Where one turn sends some rows of the set: a few examples, then the rows asked
Lazak: -1.887; 2.348; -0.893; -0.561; 1.772; 1.719; -0.636; -1.921; 0.144; 2.026; 0.367; -0.160; -2.489; -0.771; 0.782; 0.848; -0.167; -2.468; -0.194; 2.715; 1.239; 0.830; 0.056
nus: -0.322; 1.496; -0.509; -0.667; 1.097; 3.632; 0.814; -2.163; -0.023; 2.314; 1.205; -1.358; -1.081; -0.831; 0.625; 0.078; -0.395; -1.692; 0.322; 0.945; 1.554; 1.281; 1.231
Mep: -1.148; 2.973; -1.019; -0.123; -1.876; -0.028; 0.576; -1.405; -1.698; 2.934; 0.541; -1.109; -2.158; -0.699; 1.749; 0.093; -0.487; -1.335; 0.086; 1.475; 1.328; 1.716; 0.450
Tal: 0.196; 3.181; -1.273; 0.068; -0.296; 2.274; -1.611; -2.109; 0.446; 3.211; 1.728; -0.527; -0.497; -0.600; -0.649; 0.174; 0.148; -0.390; 1.741; 1.416; 1.034; 0.406; 0.490
gevi: -0.949; 3.218; -0.428; -0.009; -0.483; 3.447; 0.779; -1.437; -1.236; 2.310; 0.270; -0.304; 0.956; -0.848; 0.027; 0.684; -0.505; -0.928; 0.430; 0.595; 1.267; 1.436; 0.904
kivez: -1.201; 2.461; -0.796; -0.175; -1.657; -0.376; 0.252; -1.676; -1.198; 3.260; 0.087; -1.251; -2.213; -0.864; 1.637; 0.079; -0.531; -1.336; -0.093; 1.953; 1.777; 1.272; 0.608
nek: -0.914; 3.204; -1.090; -0.011; 1.847; -1.108; 0.157; -2.020; -1.134; 0.986; -0.921; -1.670; -0.646; -0.752; -1.138; 0.413; -0.036; -0.780; -0.255; 0.653; 1.475; 1.457; 0.287
fut: 0.392; 3.549; -1.466; -0.070; -0.576; 2.451; -1.048; -1.410; -0.408; 2.979; 2.395; -0.409; -0.716; -0.314; -0.599; 0.066; 0.084; -0.453; 1.385; 0.696; 0.467; 1.070; -0.078
tanuf: -0.877; 2.953; -0.135; -0.100; -0.427; 3.345; 0.664; -1.457; -1.052; 2.609; -0.007; -0.349; 1.123; -1.177; -0.016; 0.589; -0.474; -1.013; 0.357; 0.950; 1.513; 1.370; 0.943
ror: -2.023; 3.487; -1.411; 0.420; -1.444; -0.091; 0.294; -2.162; -1.065; 2.361; 0.562; -1.441; -2.259; -0.160; 1.773; 0.644; -0.200; -0.836; 0.720; 1.330; 1.367; 1.639; 0.942
Niro: -0.978; 3.285; -1.108; 0.005; 1.697; -1.178; 0.354; -1.748; -1.467; 0.941; -0.846; -1.657; -0.786; -0.659; -1.144; 0.280; -0.190; -0.721; -0.272; 0.403; 1.114; 1.826; 0.082
nipa: -1.933; 3.280; -1.780; -0.325; 1.608; 1.910; -0.326; -1.793; -0.544; 1.389; 1.068; -0.248; -2.416; -0.035; 0.791; 1.208; -0.037; -2.396; 0.026; 1.856; 0.691; 1.588; -0.282
vigu: -0.788; 3.119; -1.125; -0.058; 1.652; -1.349; 0.461; -1.599; -1.702; 0.941; -0.754; -1.315; -0.809; -0.875; -1.272; 0.196; -0.148; -0.939; -0.554; 0.352; 1.112; 1.918; -0.069
rame: -2.039; 3.009; -1.376; -0.288; 1.867; 2.007; -0.653; -2.152; 0.204; 1.645; 0.824; -0.398; -2.367; -0.285; 0.722; 1.188; 0.140; -2.341; 0.174; 2.404; 1.126; 1.078; 0.122
nusov: 0.428; 2.865; -1.195; -0.073; 2.363; -0.937; -0.088; -1.093; -1.667; 2.311; 0.589; -2.340; -1.709; -0.444; -0.225; -0.064; -0.287; -1.288; 0.974; 0.535; 0.711; 2.058; -0.564
Moko: 0.255; 3.093; -1.400; 0.283; 2.665; -0.797; -0.148; -1.340; -1.446; 2.181; 0.502; -2.557; -1.691; -0.347; -0.090; 0.166; -0.135; -1.123; 1.182; 0.508; 0.870; 2.150; -0.355
tuv: -0.802; 3.629; -0.472; -0.204; -0.386; -1.195; -1.549; -1.732; -0.633; 2.104; 0.917; -2.472; 0.582; -0.035; -0.864; 0.223; 0.305; -1.184; -0.383; 1.333; 1.018; 1.028; 1.015
vur: -1.090; 2.977; -0.069; -0.018; -0.306; 3.313; 0.482; -1.776; -0.858; 2.375; -0.131; -0.514; 1.243; -0.958; 0.043; 0.671; -0.416; -0.817; 0.388; 0.900; 1.575; 1.148; 0.972
Zave: -0.305; 3.662; -0.494; -0.418; -0.696; -1.130; -0.998; -1.001; -1.347; 2.065; 1.198; -2.157; 0.350; -0.003; -0.863; -0.074; 0.438; -1.450; -0.521; 1.019; 0.682; 1.555; 0.539
vis: -0.581; 2.041; -1.121; -0.403; 1.047; 3.744; 0.980; -2.288; -0.219; 1.836; 1.383; -1.651; -1.186; -0.550; 0.763; 0.435; -0.304; -1.477; 0.628; 0.551; 1.283; 1.654; 1.313
ninuv: -1.156; 3.133; -0.341; 0.063; -0.361; 3.418; 0.621; -1.747; -0.771; 2.348; -0.003; -0.534; 1.060; -0.843; 0.101; 0.810; -0.279; -0.605; 0.711; 0.795; 1.541; 1.303; 1.108
gezug: -2.040; 3.207; -1.228; 0.295; -1.200; -0.334; -0.167; -2.296; -0.454; 2.552; 0.353; -1.572; -2.101; -0.463; 1.807; 0.600; -0.200; -0.734; 0.579; 1.951; 1.843; 1.161; 1.125
Mefi: 0.635; 2.496; -0.794; -0.225; 2.436; -0.903; -0.154; -1.108; -1.501; 2.705; 0.308; -2.348; -1.698; -0.796; -0.099; -0.272; -0.359; -1.225; 0.803; 0.883; 1.018; 1.828; -0.532
vusu: 0.911; 2.635; -0.855; -0.652; -0.718; 2.248; -1.206; -1.412; -0.246; 3.609; 1.769; -0.263; -0.699; -0.999; -0.727; -0.325; -0.202; -0.725; 1.015; 1.543; 0.776; 0.638; 0.031
refis: -0.763; 2.901; -0.802; -0.218; 1.662; -1.358; 0.426; -1.574; -1.328; 1.315; -1.140; -1.474; -0.629; -1.110; -1.208; 0.199; -0.228; -0.875; -0.638; 0.757; 1.373; 1.628; 0.075
Vebi: -0.884; 2.885; -0.777; -0.116; 1.668; -1.393; 0.173; -1.939; -1.201; 1.211; -1.156; -1.598; -0.665; -0.979; -1.257; 0.247; -0.285; -0.832; -0.374; 0.830; 1.400; 1.443; 0.148
zov: -0.098; 3.017; -1.287; 0.214; 2.926; -0.807; -0.446; -1.633; -1.019; 2.247; 0.432; -2.674; -1.647; -0.348; -0.220; 0.323; -0.183; -1.079; 1.301; 0.778; 1.040; 1.697; -0.153
vap: -0.752; 2.948; -0.029; -0.194; -0.602; 3.334; 0.811; -1.341; -1.099; 2.398; 0.216; -0.476; 1.104; -0.986; 0.144; 0.521; -0.507; -0.834; 0.223; 0.842; 1.349; 1.457; 0.813
gaso: -1.605; 3.507; -1.495; 0.291; -1.836; -0.114; 0.410; -1.767; -1.614; 2.431; 0.827; -1.023; -2.324; -0.265; 1.839; 0.338; -0.449; -1.101; 0.361; 1.271; 1.265; 2.081; 0.629
Gude: -1.255; 2.356; -1.121; -0.937; 1.265; 1.976; 0.042; -1.111; -0.936; 2.093; 0.884; 0.156; -2.626; -0.666; 0.699; 0.613; -0.411; -2.794; -0.689; 2.098; 0.692; 1.553; -0.588
Gis: 0.500; 2.651; -1.055; -0.445; -0.261; 2.099; -1.479; -1.936; 0.209; 3.567; 1.429; -0.374; -0.489; -1.044; -0.658; -0.125; -0.151; -0.623; 1.354; 1.807; 1.112; 0.328; 0.213
kotel: -0.468; 3.363; -0.298; -0.450; -0.439; -1.204; -1.320; -1.254; -0.779; 2.346; 0.789; -2.279; 0.501; -0.176; -0.861; 0.011; 0.216; -1.474; -0.391; 1.337; 1.089; 1.137; 0.741
Tavom: -1.470; 2.162; -0.840; -0.918; 1.550; 1.730; -0.244; -1.408; -0.281; 2.217; 0.535; 0.088; -2.381; -0.975; 0.712; 0.608; -0.364; -2.714; -0.665; 2.561; 1.004; 0.998; -0.258
ven: -0.103; 1.800; -0.907; -0.612; 0.809; 3.849; 1.094; -1.781; -0.500; 2.120; 1.501; -1.195; -1.307; -0.731; 0.794; 0.153; -0.377; -1.767; 0.211; 0.430; 1.216; 1.827; 1.083
bodop: -1.627; 2.667; -0.819; -0.160; -1.391; -0.308; 0.082; -2.141; -0.653; 3.055; 0.045; -1.366; -1.991; -0.794; 1.812; 0.269; -0.463; -0.964; 0.275; 2.123; 1.983; 0.939; 0.993
viman: -0.427; 1.719; -0.849; -0.471; 1.170; 3.521; 0.843; -2.418; 0.013; 2.005; 1.227; -1.514; -1.183; -0.682; 0.620; 0.255; -0.223; -1.589; 0.573; 0.919; 1.590; 1.357; 1.512
kirib: 0.843; 3.047; -1.229; -0.287; -0.729; 2.276; -0.994; -1.397; -0.511; 3.313; 2.189; -0.175; -0.798; -0.685; -0.663; -0.206; -0.254; -0.546; 1.055; 0.978; 0.404; 1.065; -0.260
Vavo: -0.581; 4.007; -0.743; -0.018; -0.503; -1.036; -1.139; -1.192; -1.204; 1.777; 1.181; -2.245; 0.337; 0.177; -0.912; 0.230; 0.466; -1.366; -0.335; 0.827; 0.585; 1.660; 0.727
zite: 0.133; 3.598; -1.580; 0.133; -0.286; 2.388; -1.379; -2.028; -0.024; 2.905; 2.169; -0.464; -0.652; -0.356; -0.509; 0.229; 0.229; -0.309; 1.698; 1.037; 0.674; 0.888; 0.145
Vimil: -0.719; 3.046; -0.815; -0.207; 1.636; -1.177; 0.561; -1.428; -1.712; 1.204; -0.811; -1.502; -0.834; -0.909; -1.253; 0.168; -0.255; -1.009; -0.565; 0.444; 1.116; 1.733; -0.106
nenu: -1.072; 3.374; -0.236; 0.144; -0.302; 3.473; 0.771; -1.612; -0.971; 2.256; 0.190; -0.532; 1.029; -0.803; 0.024; 0.798; -0.244; -0.682; 0.604; 0.583; 1.385; 1.508; 0.975
seno: -0.826; 3.938; -0.589; -0.002; -0.408; -1.108; -1.357; -1.562; -0.796; 1.778; 1.054; -2.336; 0.519; 0.198; -0.906; 0.257; 0.538; -1.178; -0.142; 1.109; 0.812; 1.485; 0.903
Denin: 0.078; 2.611; -0.994; 0.118; 2.848; -0.927; -0.490; -1.727; -1.009; 2.575; 0.166; -2.643; -1.583; -0.479; -0.065; 0.272; -0.074; -1.189; 1.148; 1.044; 1.323; 1.306; 0.037
Megov: -0.070; 1.446; -0.646; -0.787; 0.859; 3.714; 1.147; -1.936; -0.289; 2.417; 1.319; -1.196; -1.255; -1.008; 0.632; 0.021; -0.440; -1.713; 0.083; 0.713; 1.318; 1.615; 1.296
gib: -1.568; 3.035; -1.541; -0.528; 1.453; 1.999; -0.131; -1.235; -0.916; 1.711; 1.190; 0.114; -2.634; -0.204; 0.708; 0.901; -0.271; -2.613; -0.349; 1.698; 0.512; 1.990; -0.488
tufaz: -0.353; 3.286; -0.235; -0.541; -0.621; -1.214; -1.280; -1.103; -1.139; 2.194; 0.976; -2.149; 0.554; -0.201; -0.941; -0.153; 0.271; -1.548; -0.624; 1.276; 0.773; 1.381; 0.509
vun: 0.420; 2.405; -0.683; -0.169; 2.734; -0.983; -0.366; -1.326; -1.191; 2.881; 0.118; -2.540; -1.474; -0.807; -0.046; -0.193; -0.248; -1.302; 0.967; 1.167; 1.287; 1.527; -0.360
nizam: -0.341; 2.164; -1.040; -0.426; 1.052; 3.984; 1.063; -1.935; -0.536; 1.950; 1.542; -1.259; -1.321; -0.546; 0.748; 0.260; -0.198; -1.549; 0.483; 0.353; 1.160; 1.913; 1.040

refis goes to Vebi
zite goes to fut
Now find these:
zov goes to Moko
tufaz goes to kotel
Lazak goes to rame
gaso goes to Mep

